128 stands for zero in the data rows.
Each row below has a hidden score, from 0 to 40, with 20 about the middle. What is it? The score is a weighted sum of the row's numbers plus the product of two more (or one squared), each taken from its middle value.
(10, 163, 187, 114, 173, 85, 116, 165, 194, 159, 73, 142, 49, 138, 157, 73) -> 37
(134, 121, 122, 125, 134, 132, 133, 118, 111, 125, 148, 166, 159, 129, 118, 102) -> 21
(186, 165, 185, 149, 173, 183, 172, 177, 181, 143, 140, 144, 109, 164, 149, 195) -> 21
(241, 181, 156, 158, 154, 228, 162, 162, 188, 137, 145, 118, 157, 137, 149, 215) -> 21
(141, 131, 132, 127, 128, 146, 146, 124, 127, 157, 154, 117, 144, 120, 121, 141) -> 18
(158, 135, 108, 86, 101, 141, 165, 111, 124, 115, 99, 118, 105, 142, 131, 146) -> 21
(145, 136, 127, 111, 131, 137, 146, 142, 136, 133, 141, 141, 146, 139, 137, 131) -> 19
(151, 150, 145, 132, 132, 139, 175, 132, 147, 158, 143, 110, 169, 139, 132, 169) -> 15
(99, 123, 114, 129, 106, 92, 99, 107, 98, 111, 86, 102, 85, 140, 134, 120) -> 23
(175, 130, 109, 114, 115, 165, 144, 108, 127, 130, 144, 108, 141, 110, 117, 178) -> 12
(72, 100, 86, 67, 66, 86, 137, 50, 86, 93, 42, 65, 41, 96, 105, 96) -> 29
(106, 102, 115, 124, 127, 113, 103, 121, 104, 114, 157, 128, 115, 101, 107, 103) -> 19
(135, 118, 106, 135, 125, 133, 104, 132, 124, 113, 126, 132, 113, 125, 135, 143) -> 16
(130, 153, 143, 140, 132, 145, 136, 133, 134, 158, 131, 137, 129, 142, 140, 151) -> 20
(127, 134, 142, 137, 142, 141, 151, 156, 164, 159, 138, 167, 149, 150, 143, 135) -> 26
(146, 146, 140, 133, 144, 144, 103, 142, 152, 164, 132, 123, 139, 138, 145, 153) -> 14
(183, 154, 133, 158, 116, 208, 144, 128, 149, 171, 181, 156, 158, 162, 148, 224) -> 19
(136, 141, 150, 119, 149, 128, 147, 156, 148, 151, 163, 122, 148, 132, 131, 137) -> 19
(88, 117, 131, 109, 115, 73, 112, 100, 96, 128, 89, 93, 81, 118, 115, 89) -> 23
(156, 172, 190, 122, 155, 118, 175, 149, 176, 190, 140, 96, 141, 165, 143, 163) -> 10
(130, 134, 130, 133, 126, 134, 123, 113, 121, 122, 129, 124, 125, 124, 120, 123) -> 21
(133, 166, 177, 145, 150, 167, 178, 144, 165, 177, 119, 153, 151, 132, 140, 129) -> 28
(88, 135, 107, 130, 103, 92, 92, 100, 61, 99, 82, 113, 87, 122, 108, 92) -> 31
(131, 128, 111, 114, 107, 120, 121, 93, 103, 108, 114, 75, 88, 102, 111, 135) -> 24
(115, 77, 101, 137, 102, 86, 103, 54, 85, 112, 116, 83, 134, 72, 85, 94) -> 16
(78, 125, 123, 174, 106, 114, 162, 111, 84, 107, 116, 165, 113, 142, 121, 62) -> 29
(81, 89, 106, 131, 104, 70, 68, 94, 100, 149, 92, 77, 37, 63, 111, 107) -> 33
(92, 138, 142, 114, 131, 57, 89, 175, 121, 87, 93, 94, 65, 127, 136, 90) -> 30
(111, 120, 114, 113, 107, 101, 138, 102, 110, 105, 97, 112, 125, 136, 129, 118) -> 19
(190, 102, 119, 119, 150, 160, 154, 136, 152, 142, 154, 145, 164, 108, 114, 145) -> 15
(141, 159, 159, 113, 143, 105, 195, 164, 162, 125, 104, 104, 128, 146, 132, 170) -> 21
(31, 110, 166, 95, 173, 97, 118, 198, 157, 131, 186, 177, 67, 142, 153, 64) -> 37
(145, 125, 115, 123, 116, 137, 116, 115, 105, 111, 131, 102, 145, 129, 131, 122) -> 15
(170, 105, 89, 98, 96, 112, 113, 17, 73, 78, 110, 34, 96, 81, 91, 137) -> 11
(206, 129, 116, 109, 131, 222, 166, 158, 211, 173, 187, 183, 242, 102, 138, 211) -> 34
(118, 140, 154, 120, 155, 135, 116, 171, 170, 132, 130, 168, 156, 129, 136, 109) -> 24
(119, 124, 142, 129, 147, 124, 131, 138, 133, 136, 154, 135, 124, 117, 119, 116) -> 21
(111, 130, 152, 156, 163, 116, 132, 152, 141, 135, 188, 153, 123, 116, 117, 108) -> 23
(52, 99, 111, 88, 113, 83, 108, 149, 83, 71, 93, 134, 51, 130, 123, 44) -> 9
(188, 134, 129, 151, 150, 165, 164, 163, 176, 119, 195, 140, 177, 117, 130, 184) -> 17
(138, 197, 192, 167, 161, 169, 187, 154, 178, 199, 106, 160, 136, 162, 139, 144) -> 18
(85, 89, 105, 130, 98, 112, 111, 108, 71, 121, 114, 109, 73, 130, 146, 90) -> 7
(137, 145, 130, 175, 111, 164, 141, 112, 180, 197, 101, 150, 138, 160, 144, 181) -> 22
(142, 131, 109, 103, 107, 133, 156, 111, 117, 114, 104, 128, 131, 139, 126, 127) -> 20
(104, 101, 113, 151, 121, 110, 111, 105, 109, 103, 115, 140, 112, 126, 133, 123) -> 16
(139, 126, 169, 189, 154, 138, 130, 151, 154, 194, 117, 139, 129, 150, 146, 165) -> 18
(167, 128, 150, 142, 165, 148, 176, 178, 168, 182, 194, 163, 184, 132, 131, 152) -> 24
(127, 127, 112, 107, 127, 122, 127, 125, 131, 109, 136, 117, 105, 105, 119, 126) -> 20
(201, 171, 166, 144, 158, 195, 147, 179, 181, 145, 156, 146, 142, 145, 147, 175) -> 23
(101, 160, 154, 128, 128, 117, 138, 154, 146, 116, 112, 133, 114, 151, 141, 122) -> 27
(90, 123, 131, 143, 146, 130, 85, 146, 153, 134, 113, 162, 105, 126, 136, 130) -> 20
(136, 141, 128, 121, 132, 132, 141, 163, 134, 139, 127, 146, 144, 149, 144, 129) -> 18
(132, 179, 189, 157, 154, 172, 188, 152, 164, 191, 111, 148, 145, 151, 138, 144) -> 26
(114, 128, 143, 135, 139, 121, 121, 153, 136, 129, 156, 127, 110, 125, 135, 125) -> 20
(98, 62, 64, 90, 147, 81, 0, 136, 105, 40, 85, 124, 73, 59, 114, 80) -> 7
(119, 99, 109, 150, 116, 102, 59, 83, 92, 111, 103, 79, 95, 100, 109, 122) -> 19
(161, 126, 121, 128, 126, 150, 154, 111, 127, 134, 139, 142, 170, 131, 115, 133) -> 18
(134, 125, 122, 78, 131, 100, 138, 134, 121, 127, 136, 117, 120, 120, 122, 119) -> 14
(153, 155, 151, 146, 151, 159, 156, 163, 157, 138, 145, 127, 123, 156, 143, 166) -> 19
(112, 85, 94, 84, 118, 104, 106, 122, 85, 106, 117, 133, 82, 117, 126, 90) -> 14
(165, 184, 169, 164, 168, 190, 182, 173, 190, 199, 154, 179, 172, 167, 152, 184) -> 9
(150, 151, 115, 90, 114, 129, 154, 154, 97, 133, 117, 134, 156, 155, 128, 133) -> 13
(131, 150, 159, 148, 139, 135, 127, 133, 139, 180, 108, 105, 156, 131, 149, 144) -> 18
(136, 104, 102, 111, 108, 160, 34, 92, 108, 120, 50, 162, 129, 128, 141, 126) -> 12
(134, 139, 132, 120, 131, 142, 140, 132, 123, 142, 137, 142, 126, 145, 134, 119) -> 20
(152, 136, 112, 115, 118, 155, 130, 118, 126, 129, 140, 116, 144, 120, 129, 155) -> 15
(96, 122, 143, 122, 144, 116, 133, 150, 134, 128, 141, 138, 100, 137, 137, 106) -> 24
(201, 164, 111, 131, 136, 237, 162, 175, 243, 171, 192, 217, 227, 117, 152, 235) -> 23
(113, 74, 105, 110, 115, 76, 91, 55, 75, 113, 121, 89, 133, 65, 83, 95) -> 11
(87, 130, 142, 134, 144, 122, 125, 149, 141, 141, 133, 146, 124, 130, 140, 107) -> 23
(139, 131, 147, 154, 148, 136, 144, 152, 145, 119, 166, 122, 130, 127, 125, 137) -> 21
(117, 153, 136, 128, 126, 142, 129, 132, 142, 135, 107, 147, 128, 135, 132, 120) -> 26
(95, 151, 142, 121, 126, 94, 143, 155, 128, 121, 134, 110, 122, 148, 123, 117) -> 23
(140, 132, 125, 133, 109, 145, 141, 114, 145, 144, 90, 146, 168, 157, 147, 133) -> 23
(118, 109, 100, 93, 125, 109, 117, 116, 113, 89, 138, 111, 115, 86, 101, 119) -> 15
(115, 118, 113, 114, 106, 103, 139, 97, 107, 94, 99, 108, 114, 133, 124, 113) -> 21
(133, 147, 138, 145, 125, 126, 137, 141, 151, 141, 123, 137, 150, 155, 145, 146) -> 22
(150, 103, 125, 130, 148, 130, 118, 151, 155, 104, 141, 136, 168, 129, 139, 147) -> 13
(143, 110, 89, 143, 111, 140, 83, 127, 114, 103, 119, 135, 113, 129, 125, 163) -> 14
(146, 171, 146, 143, 132, 132, 144, 136, 161, 139, 131, 108, 127, 143, 125, 164) -> 22
(115, 72, 105, 145, 112, 84, 88, 68, 72, 105, 117, 117, 140, 85, 85, 88) -> 15
(101, 148, 130, 109, 108, 126, 165, 132, 118, 148, 119, 118, 85, 137, 132, 134) -> 26
(161, 135, 99, 145, 94, 159, 151, 108, 105, 132, 135, 133, 176, 120, 123, 161) -> 16
(158, 148, 125, 162, 123, 154, 132, 144, 164, 108, 99, 125, 161, 154, 151, 203) -> 17
(138, 146, 119, 116, 139, 135, 107, 145, 168, 97, 140, 140, 140, 104, 134, 148) -> 22
(102, 120, 123, 132, 116, 111, 121, 129, 108, 115, 89, 134, 94, 145, 135, 108) -> 21
(142, 184, 129, 107, 86, 113, 158, 61, 131, 155, 85, 92, 142, 101, 98, 130) -> 24
(159, 110, 99, 130, 117, 146, 104, 113, 123, 85, 137, 143, 144, 106, 109, 145) -> 16
(141, 136, 129, 130, 135, 137, 134, 147, 156, 105, 145, 127, 136, 130, 134, 146) -> 20
(90, 154, 158, 120, 147, 124, 159, 178, 160, 158, 131, 137, 124, 147, 152, 119) -> 26
(112, 86, 101, 130, 102, 117, 95, 82, 111, 96, 55, 147, 116, 124, 137, 124) -> 11
(169, 128, 132, 130, 151, 149, 160, 151, 154, 162, 168, 151, 172, 130, 136, 145) -> 15
(151, 139, 113, 168, 92, 169, 157, 91, 83, 125, 109, 125, 109, 165, 142, 143) -> 23
(162, 127, 110, 100, 110, 126, 150, 100, 99, 169, 120, 114, 132, 144, 135, 160) -> 1
(64, 78, 95, 103, 86, 95, 61, 38, 86, 123, 41, 125, 103, 88, 115, 67) -> 19
(153, 151, 133, 142, 123, 164, 144, 131, 139, 149, 148, 136, 149, 140, 139, 174) -> 19
(150, 154, 131, 123, 119, 164, 155, 136, 162, 150, 136, 159, 154, 165, 149, 168) -> 24
(92, 147, 147, 118, 122, 95, 124, 86, 139, 188, 63, 81, 85, 107, 116, 137) -> 20
(111, 113, 109, 93, 119, 118, 111, 118, 106, 109, 125, 130, 111, 115, 123, 101) -> 18
(127, 127, 134, 159, 126, 142, 79, 101, 85, 93, 121, 129, 121, 127, 114, 129) -> 18
(115, 134, 120, 87, 110, 114, 130, 115, 104, 120, 97, 113, 128, 117, 123, 101) -> 20
(150, 133, 129, 144, 118, 161, 130, 123, 137, 143, 142, 125, 148, 138, 138, 171) -> 18
(124, 128, 136, 129, 126, 130, 127, 120, 127, 121, 128, 134, 126, 124, 121, 122) -> 23
(84, 138, 124, 159, 99, 160, 137, 110, 119, 164, 115, 146, 108, 168, 141, 112) -> 32
(129, 126, 113, 144, 102, 146, 132, 106, 90, 116, 103, 116, 118, 153, 124, 127) -> 19
(150, 131, 136, 150, 130, 103, 134, 126, 129, 159, 136, 126, 184, 154, 137, 148) -> 11
(75, 117, 125, 116, 106, 57, 113, 86, 72, 134, 67, 76, 57, 114, 107, 66) -> 29
(123, 128, 114, 109, 124, 114, 109, 143, 107, 89, 137, 131, 118, 137, 131, 116) -> 16
(117, 120, 116, 100, 123, 114, 115, 124, 137, 126, 119, 118, 119, 113, 124, 122) -> 19
(126, 113, 149, 147, 149, 123, 141, 159, 125, 114, 156, 147, 131, 162, 132, 104) -> 28
(118, 118, 117, 110, 121, 131, 120, 124, 127, 122, 119, 141, 122, 115, 127, 122) -> 20
(147, 122, 178, 149, 174, 127, 174, 197, 176, 168, 198, 96, 138, 129, 134, 150) -> 27
(97, 108, 114, 128, 111, 95, 99, 110, 107, 142, 109, 105, 100, 96, 109, 117) -> 20
(94, 172, 174, 144, 142, 134, 146, 176, 134, 170, 223, 139, 132, 143, 143, 131) -> 30
(175, 141, 147, 156, 142, 185, 150, 153, 173, 176, 185, 151, 157, 149, 148, 159) -> 27
(94, 105, 124, 111, 128, 87, 101, 122, 105, 109, 92, 131, 95, 114, 116, 69) -> 21
(138, 125, 131, 134, 132, 162, 101, 144, 147, 127, 139, 150, 116, 112, 125, 152) -> 19
(99, 139, 158, 171, 152, 119, 117, 180, 153, 134, 171, 145, 105, 139, 141, 123) -> 22
(115, 117, 141, 135, 133, 120, 138, 136, 135, 155, 104, 147, 127, 149, 140, 115) -> 23
(198, 169, 118, 216, 90, 215, 201, 93, 139, 203, 109, 182, 176, 186, 132, 217) -> 8
(163, 117, 142, 129, 159, 113, 136, 126, 136, 163, 180, 150, 237, 110, 115, 149) -> 9
(124, 156, 147, 128, 130, 108, 125, 94, 137, 136, 121, 66, 116, 106, 116, 132) -> 22
(197, 133, 125, 115, 132, 180, 200, 115, 145, 154, 165, 136, 207, 144, 118, 163) -> 19
(129, 163, 164, 154, 146, 151, 161, 140, 155, 164, 114, 141, 126, 147, 134, 142) -> 23
(141, 123, 124, 143, 139, 121, 128, 157, 142, 102, 152, 138, 153, 135, 129, 133) -> 17
(221, 185, 171, 167, 167, 209, 168, 174, 188, 147, 158, 137, 166, 155, 147, 195) -> 16
(73, 84, 118, 99, 123, 61, 79, 120, 80, 97, 64, 126, 93, 101, 108, 26) -> 15
(174, 137, 128, 107, 127, 156, 164, 113, 152, 175, 115, 164, 202, 127, 129, 140) -> 13
(108, 78, 67, 118, 47, 125, 69, 14, 14, 98, 80, 101, 37, 88, 95, 93) -> 25
(130, 84, 112, 111, 95, 76, 115, 54, 67, 106, 112, 47, 51, 98, 91, 117) -> 20
(153, 146, 144, 140, 152, 155, 117, 152, 161, 167, 131, 131, 127, 130, 141, 167) -> 14
(122, 122, 109, 111, 123, 105, 120, 139, 96, 71, 132, 124, 110, 133, 124, 119) -> 15
(115, 133, 136, 135, 135, 126, 140, 147, 123, 134, 151, 149, 112, 152, 140, 113) -> 23
(150, 118, 106, 143, 119, 144, 113, 116, 125, 97, 138, 128, 149, 120, 124, 142) -> 15
(88, 79, 115, 123, 128, 170, 91, 88, 137, 196, 112, 168, 126, 77, 105, 95) -> 34
(117, 129, 110, 108, 103, 118, 109, 107, 89, 115, 101, 121, 114, 125, 120, 97) -> 21
(138, 133, 119, 127, 111, 143, 131, 110, 109, 123, 116, 126, 122, 142, 135, 136) -> 20
(136, 146, 135, 134, 126, 129, 147, 142, 149, 142, 121, 140, 143, 162, 146, 152) -> 20
(115, 149, 141, 124, 126, 123, 134, 138, 132, 120, 113, 129, 112, 141, 136, 121) -> 25
(96, 130, 141, 109, 159, 114, 115, 180, 158, 124, 137, 128, 79, 114, 136, 111) -> 21
(131, 119, 116, 129, 124, 123, 123, 131, 126, 94, 139, 122, 143, 113, 126, 124) -> 15
(125, 153, 131, 114, 125, 112, 119, 133, 119, 126, 114, 112, 120, 123, 125, 124) -> 23
(114, 119, 150, 124, 179, 120, 119, 174, 161, 150, 165, 130, 122, 95, 132, 119) -> 16
(93, 137, 110, 128, 105, 93, 98, 96, 69, 97, 84, 104, 89, 127, 114, 97) -> 30
(223, 141, 115, 133, 122, 219, 208, 133, 166, 128, 187, 140, 139, 147, 126, 167) -> 26
(114, 126, 143, 132, 147, 119, 131, 143, 133, 135, 156, 122, 106, 125, 119, 110) -> 22
(133, 135, 125, 81, 131, 109, 141, 126, 127, 134, 138, 122, 122, 121, 130, 125) -> 14
(122, 122, 111, 151, 103, 126, 135, 109, 107, 131, 106, 127, 109, 144, 131, 123) -> 22
(116, 134, 120, 141, 108, 121, 124, 102, 121, 97, 105, 110, 127, 132, 138, 132) -> 21
(113, 123, 136, 144, 125, 117, 124, 114, 129, 149, 107, 115, 122, 126, 130, 129) -> 20
(129, 119, 106, 151, 112, 143, 77, 36, 64, 141, 144, 117, 126, 98, 96, 112) -> 6
(158, 144, 156, 164, 155, 160, 165, 164, 163, 141, 145, 129, 124, 162, 143, 158) -> 21
(117, 90, 87, 130, 132, 96, 39, 131, 115, 78, 111, 141, 82, 85, 112, 94) -> 21
(93, 142, 139, 127, 127, 101, 132, 127, 121, 142, 104, 134, 114, 147, 138, 108) -> 23
(119, 134, 143, 136, 141, 137, 131, 150, 146, 153, 143, 136, 143, 147, 150, 147) -> 19
(140, 81, 42, 138, 50, 163, 71, 23, 88, 87, 70, 136, 114, 80, 108, 142) -> 20
(166, 174, 123, 97, 90, 142, 157, 65, 127, 149, 90, 103, 191, 112, 105, 137) -> 11
(120, 103, 109, 109, 127, 119, 117, 126, 120, 116, 124, 132, 110, 100, 118, 105) -> 18
(136, 141, 128, 112, 131, 142, 142, 148, 131, 139, 147, 143, 140, 135, 136, 131) -> 19
(156, 133, 144, 135, 141, 166, 148, 151, 162, 161, 169, 135, 151, 146, 137, 153) -> 27
(129, 127, 116, 116, 109, 115, 125, 91, 101, 110, 112, 83, 86, 105, 109, 133) -> 24
(113, 148, 165, 117, 161, 108, 148, 161, 160, 131, 138, 113, 126, 130, 131, 120) -> 22
(99, 173, 145, 121, 128, 97, 105, 78, 139, 121, 85, 73, 106, 89, 105, 129) -> 38
(211, 154, 157, 158, 154, 210, 220, 186, 144, 162, 194, 151, 164, 196, 160, 203) -> 24
(135, 96, 112, 120, 121, 120, 117, 124, 127, 63, 147, 118, 141, 98, 108, 110) -> 13
(96, 95, 109, 128, 106, 88, 89, 92, 92, 134, 96, 87, 84, 97, 108, 110) -> 19
(106, 116, 118, 126, 125, 113, 106, 116, 141, 103, 118, 125, 139, 99, 110, 112) -> 20
(104, 151, 146, 129, 129, 106, 145, 132, 128, 155, 107, 134, 140, 149, 138, 118) -> 21
(232, 145, 162, 166, 172, 217, 213, 203, 135, 145, 218, 146, 151, 188, 157, 209) -> 20
(140, 142, 129, 156, 135, 176, 131, 179, 183, 126, 143, 187, 154, 159, 165, 180) -> 16
(157, 142, 132, 122, 129, 145, 155, 127, 143, 166, 125, 158, 160, 134, 134, 136) -> 16
